In the data rows, 128 means zero.
Some points:
[107 135 129 115 128 152 188 146  82  96 194 193  63 151 159 139 150  81
 110 118 141 176 109 162 130 132 108 169 175 216 116 179  93  32 159  76
  51 181 161  85 140 178 115 125 206 169 113 131 239 126 138  75  90 127
 166  63 130 136 163 152 198 143 151 143]
[167  92 168 212 126  92  87 131 136 170  88 146 207 147 177 115 195 182
 160 192 145  81 145  87  54 130 108 131 134  63 134  85 117 155 173  61
  87 175  76  86  95 159 149 180 118 195 131  72 179  79 107 157 170 120
 105 218 191 184 139  32  89 108 137 149]
[133  72 135 192 111 120 149 136 153 159  73 107  81  87  95 194 138 190
 107 132 101  80  64 187 194 130 126 161  10  64 157 159 155 115 184 103
 159 231 172 110 106 139 145  61  98  40 139 174 139 143 121  95  94 104
 134  77 133  97 153  36  67 156 168  75]
[112 208  83  64 136 103  36 113  81 132 148  93 145 171 133 168 192  47
  76 132  66  73 156 138 142 152 156  72 115  89 198 110 140 130 137 210
 216 189 146 118  73 144  82 133 174 103  73 151 111 116  93 100 104 162
 158  56 148 101 149 167 147  80 139  83]
[ 78 172  91 150  78 101 102 165  91 181 110 194 137 170 155 145 159 130
 190 162 152 132 159 175  99 180 159 228  61 239  53  91 127 169 152 160
 170 176  69  98  99 174 132 130  21 132  58 178 176 165  78 161  62 101
 197 178  98 211 133 193 154  65 190 172]
[149 121 167 152 149 143 199 129 137  43 125 100 155 164  88 138  83 149
 161 166 163 207 156 127 100 115 189 160 207  65  33 164  91 109  81 120
   3 188 116 185  72 103 145 185 135 166 159 101 169  41 115 132  84  99
  60 131 146 126 130 149 128 157 131 112]
[141 155 179 114 159 180 176  72  80 179 189 205 123  60 162 156 130 179
  98 113 169 123 134  92  79 108 148  60 177 128 149 236 130  83 108 152
 108 136 153 118 139  81 101 138 191 153 155 183 111 113 183 181 177 176
 138 170  98 209 112 114 122 183  90 108]
[123 122 128 146  79  99 142 145 142 154  68 132  90  74 101 159 142   0
 173 124 103  57  99 119 128 162  79  94 133 107 210  29 194 167 100 157
 206  75  84 140  85  86 115  90 115  41 110 127  81 132 126 173  89 158
  98 104 150 109 142 191 153  87 155 112]
[103 123 142 127 109 156 160 211 169  84 198 144 196 138 103  98  87 183
 197 162 142 197 121  88 104 125 195 154 122 123 148 142 116  83  72 106
  73 145 103 136 175 109 164 111 149 218  97  89 197  90 142 188  70 134
 146  54 123 172 140  83  99 157 109 176]
[100 202  70 201 112 171  75 127  92  88  74  94 129  72 143 140 147  35
  86 105 106  90  97 158 115 170 117  92 128 121  36  37 143 157 120 148
 170 113 109 152  81 164 133 112 117  80 141 147 210 164 136 113 104 127
  96  38  96 140 158 178 110  57 100  95]
[112 135 239 159 151 156 100  81 193 117  98 142 118 147  94 138  86  99
  33 145  84  99  52 128 153 137  93 152  82 104  95 129 154  95 136 163
 136 215  80 115 114  97  78 175  71  81  77 127 139 170 137 128 155 100
 182  19  98 131 126 136 116 147 109 140]
[145 113 117 162 197 138 119 197 203 100  52  99 183  80  51 139 168 140
  92  75  73 155 119 163  53 162 124 103  98 108 233  38 124 149 199 175
 106 149 119 105 151 105 133 158  90 184 165 132 181 160 127 141 144 110
 111 136 171  34  90  77 131 130  85 113]
[105  95 136 124  77 118  47  96 101 110 124 129  80 221 196 125 162 163
 163 181 117 128 128 192 180 157 155 154 135 140  13   0 211 126 191 149
  67 138 108  71  66 158 165 106 149 157 135 173 127 136 129 144 101 165
 166 141  83 182 154 159 123 132 184 193]
[167 145 168  96  97 192  76 104  90 228 105 146 227 163 126 105  94 192
 186  78  56  93 145 105  59 131 114 128 137 107 131  82 128 167 126 159
  96 146 131 126 140 134 163 116 105 168 127 146 154  69 118  71 171   0
  73 162 147 161  77 160 180 141  92 133]
[153 113 191 148  81 185 101 120 186  75  77 152 108 161  42 140 142  95
 182  66 108  96  86 121 130 104 129 125 116  29 202  85  86 173 137  87
 108 185 141 132 148 139 118 170  88 101 153 154  69 232 132 114 208 122
 161  62 114 114 154  28  86 137 136  88]
[165 139 103 159  87 140  60 115 139  78  58 101  99  91  86 121 103  69
 113 148 172  50 172 157  95 157 119  67  42  79 173 134  89  70 175 155
 141  86 112 187 144  67 128 118 110  90 164 101  60 146 176 106 201  90
 143  69 185 147 120 140 136 131 117  57]
[141  59 183 179 213 106  92 154 113 165  81 128 180 120 153 126 108 134
 141  58 144  49 147  40  88 136 126 132 149  62 255 139 116 132 157 136
  56 193  81 200 132 110  78 133 111 104 171 159 103 164 142  46 255 109
 118  60 204  61 101   0  66 150   0  76]
[165  74 150 117 108 127 168 137 139 135 144 151 148  41  94 132  68 183
  97 101  90 176 135 116 181  98 198 204 179 147  50 145  47 101 114 135
 159 158 166 149 181 115 170 174 158 205 119 181  90 129 149 107 113  94
 111 158 132 133 179  36 124  81  97 210]
[119 108  96  71 147  81 179 118 128 143 201  97  81 139 162 162  91  62
 113  58 210 159 177 115 149  94  62  94 163 161 168 120 134  76  60 197
 208   0 152  65 192  84 141  76 188 105 114 172 144  93 111 173 209 166
  98 147 109 133  36 205  90  93 102 123]
[153 107 129 135 181 145 232 114 199 135 111 102 182 174  54  67  72 179
 186 141 125 133 167  79 156 126  73 168 175 127 113 212 152  61 137 104
 159 110 159  71 161 165 118  94 180 105 146 117 106  94 162 139 118 183
 147 192 128  98 134 133 195 113  70 149]
[126  98 136  73 102 110  75 151 179  70 153 160 182 135 124 137 197 201
 145  99 114 162 118 120 193  97 169  87 119 191  87 188  72  75 133  24
 125 201 118 172  84 101 121 112 156 157 182 133 182 102 114  71  82 140
  79 173 105  95 182 150 117 200 140 174]
[145 124 180 151 133  98 117 135 108  73 169 150 121 122 117 151  89 104
 103 161 158 191 135  59 152  60 160 122 203 174 151 145 127 139  81 121
 195  61 170 128  94 139 136  94 139 143 114  39 161 126 177 109 126 143
 146 213 111 145  92 157 143 153  99 100]
[145 240  48  51 111  64 209  48  97 187 125 134  59 112 185 102 147 110
 161 144 128 136  91 188 164 119   0  53 164 168 129  62 197 167  47 135
 172  65 127 131 104  96 128 106 143  45  90 113  50 145 133 111 184 148
 114 151 155 171  54 179 107  93 125 150]
[126 135  83 111 111 157 102 191  58 146 104 119  70 118  93 158 103  45
  85 159 117 106 163 158 186 134  50  61  72 106 147 142 147 194 167 112
  64  94  83 126 192  96 113 108 105  66  87 156 141 152 128 126 143 129
 152 119 123  57 132  97 111 176 122 155]
[152 106 136 133  96 164  26 123 155 122 112 128 159  70 108 133 162 105
 140 119 146  74 137 116 106 129 115 133  66 125 123 143 139 198 121 182
  17 112  76 140 117 174  87 123 170  58 135 107  59 161 100 170 121 129
 136 103 196  19 109 147 103  91 168  15]
[126 118  93  73 165  87 183 165  75 122 181 112  77 153 103 146 111 233
  88 123 170 163 118 152  96 128  86 102 161 135  61 204 103 189 106 115
 192  79 136 175 172  97  53 130 197 137 151 131 109  93 136 114 176 177
 116 116 158  99 110 204 113 145 146  67]
[133 111  18 133 141 115 156 137 113 112 107  90  61 111 145 109 117 149
  94  87 102 193  85  85 164 105 214 173 149 163 184 170 104  87 145  64
 146 112 142 137 228 157 145 132 110 177 131 118 100 151 147 132 179 196
  95 173 148 225 182 206  91 166  86  85]
[128 152 114 139 100  81 182 125 116 169  91  92 176 123 130  99 186 149
 122 177  94 112 144 107  58 111 152 179 117 185 141  82  83 154 121 126
  12  57 151 135  75 195 159 156  97 115 110 145  74 135 105 113  80 128
 131 143  63 217 106  64 141 200 119 167]
[126 110 112 113 146 136  68  85  60 110 185 136 125 138 117  80 119 142
  89  59 199 145 117  72 138 171 110 160 175 185 141 202  83 118  67 153
 123  66 141  77 135  83 159 158 138  74  76  93 173  89  87 106 161 160
  85 169  80 107 184 105 133 161 187 115]
[124  62 112 153 210 120 180  57 177 160 253 113 128 100 136 110 122 113
 169 154 146 197 133 103 175 119 181  66 105 132  90 148 112 167 139  87
 171 136 176 138 188 121  75 161 139 184 173  85  69  71  96 164  93 136
 102 102 138 152 120 114 128 124 138 108]
[ 96  73  78  93 182  96 160 145 104 154  76 146 129 143 195 127  52 158
 154 137 233 147 153 195 184  82  53  78  86 161 179 131 171   0  69  98
 194 157 150 118 213 101 147  78 157 204 142 144  38 106 153 171  89 175
 151 164  99  87 160 133 177  54 182 108]
[113 155 185 125 137  54 193 103 114 136 105 147  98 170 153 104 104 138
 122 115  86 101  98 128 126 161 149 160 105  91  82 114 167 188 140 132
  77 121 148 179 186 130 161 162  91 125 167 157  91 112 153  74  38 125
 223 199  74 125  70 117 103  85 188 255]
[156 135 124  20  59  95 158 136 204 107 206 101  91 113 188 114 159  83
  94 165 147 198 168 184 142 157 188 226 130 197  20 196 178 153 124  71
 224  96 193 137 105 156 196 116  65 119 117 126 166 177  92 183  76 111
 110 146  86 102 181 170 172 150 172 139]
[ 38 206  83 161  91 231 149 172 172 125  90  80  97 184 125  77 160  83
  51 152 119  92 108 150 119  89 176 123 115  84 123 139 168 134 162 155
 222 108  77 133   0 207 151 131 116 159 133  85 161 157 120 131   9  46
 182 120 147  91 122 152 155 154 112 162]
[110 166 173 129 169 164  34  96  95 118 206 119 173 118 186 124 135 199
 198 172  54 108 143 112  87 113 102 111 172  99 147 102  87 176 139 149
  64  37 153 105 100 117  78 127  80 120 124  34 121 137 119 161 183 108
  48 153 112 105  86 138 176  80 133 170]
These points spread out most along one direction. Take the direction at right angles to it along which they spread out most. Then take the direction at right angles to both along which they spread out most. Go by this last direction. How many in every 100 of the points above lie lower along it than each point below? Round to a whole number. More than half of the points above lie lower than the first one.
[152 106 136 133  96 164  26 123 155 122 112 128 159  70 108 133 162 105
 140 119 146  74 137 116 106 129 115 133  66 125 123 143 139 198 121 182
  17 112  76 140 117 174  87 123 170  58 135 107  59 161 100 170 121 129
 136 103 196  19 109 147 103  91 168  15] 40
[165  74 150 117 108 127 168 137 139 135 144 151 148  41  94 132  68 183
  97 101  90 176 135 116 181  98 198 204 179 147  50 145  47 101 114 135
 159 158 166 149 181 115 170 174 158 205 119 181  90 129 149 107 113  94
 111 158 132 133 179  36 124  81  97 210] 54
[133 111  18 133 141 115 156 137 113 112 107  90  61 111 145 109 117 149
  94  87 102 193  85  85 164 105 214 173 149 163 184 170 104  87 145  64
 146 112 142 137 228 157 145 132 110 177 131 118 100 151 147 132 179 196
  95 173 148 225 182 206  91 166  86  85] 20
[145 124 180 151 133  98 117 135 108  73 169 150 121 122 117 151  89 104
 103 161 158 191 135  59 152  60 160 122 203 174 151 145 127 139  81 121
 195  61 170 128  94 139 136  94 139 143 114  39 161 126 177 109 126 143
 146 213 111 145  92 157 143 153  99 100] 34
[145 113 117 162 197 138 119 197 203 100  52  99 183  80  51 139 168 140
  92  75  73 155 119 163  53 162 124 103  98 108 233  38 124 149 199 175
 106 149 119 105 151 105 133 158  90 184 165 132 181 160 127 141 144 110
 111 136 171  34  90  77 131 130  85 113] 51
[128 152 114 139 100  81 182 125 116 169  91  92 176 123 130  99 186 149
 122 177  94 112 144 107  58 111 152 179 117 185 141  82  83 154 121 126
  12  57 151 135  75 195 159 156  97 115 110 145  74 135 105 113  80 128
 131 143  63 217 106  64 141 200 119 167] 86
[119 108  96  71 147  81 179 118 128 143 201  97  81 139 162 162  91  62
 113  58 210 159 177 115 149  94  62  94 163 161 168 120 134  76  60 197
 208   0 152  65 192  84 141  76 188 105 114 172 144  93 111 173 209 166
  98 147 109 133  36 205  90  93 102 123] 0
[ 38 206  83 161  91 231 149 172 172 125  90  80  97 184 125  77 160  83
  51 152 119  92 108 150 119  89 176 123 115  84 123 139 168 134 162 155
 222 108  77 133   0 207 151 131 116 159 133  85 161 157 120 131   9  46
 182 120 147  91 122 152 155 154 112 162] 91
[133  72 135 192 111 120 149 136 153 159  73 107  81  87  95 194 138 190
 107 132 101  80  64 187 194 130 126 161  10  64 157 159 155 115 184 103
 159 231 172 110 106 139 145  61  98  40 139 174 139 143 121  95  94 104
 134  77 133  97 153  36  67 156 168  75] 60
[123 122 128 146  79  99 142 145 142 154  68 132  90  74 101 159 142   0
 173 124 103  57  99 119 128 162  79  94 133 107 210  29 194 167 100 157
 206  75  84 140  85  86 115  90 115  41 110 127  81 132 126 173  89 158
  98 104 150 109 142 191 153  87 155 112] 29
[124  62 112 153 210 120 180  57 177 160 253 113 128 100 136 110 122 113
 169 154 146 197 133 103 175 119 181  66 105 132  90 148 112 167 139  87
 171 136 176 138 188 121  75 161 139 184 173  85  69  71  96 164  93 136
 102 102 138 152 120 114 128 124 138 108] 31
[100 202  70 201 112 171  75 127  92  88  74  94 129  72 143 140 147  35
  86 105 106  90  97 158 115 170 117  92 128 121  36  37 143 157 120 148
 170 113 109 152  81 164 133 112 117  80 141 147 210 164 136 113 104 127
  96  38  96 140 158 178 110  57 100  95] 69
[156 135 124  20  59  95 158 136 204 107 206 101  91 113 188 114 159  83
  94 165 147 198 168 184 142 157 188 226 130 197  20 196 178 153 124  71
 224  96 193 137 105 156 196 116  65 119 117 126 166 177  92 183  76 111
 110 146  86 102 181 170 172 150 172 139] 89
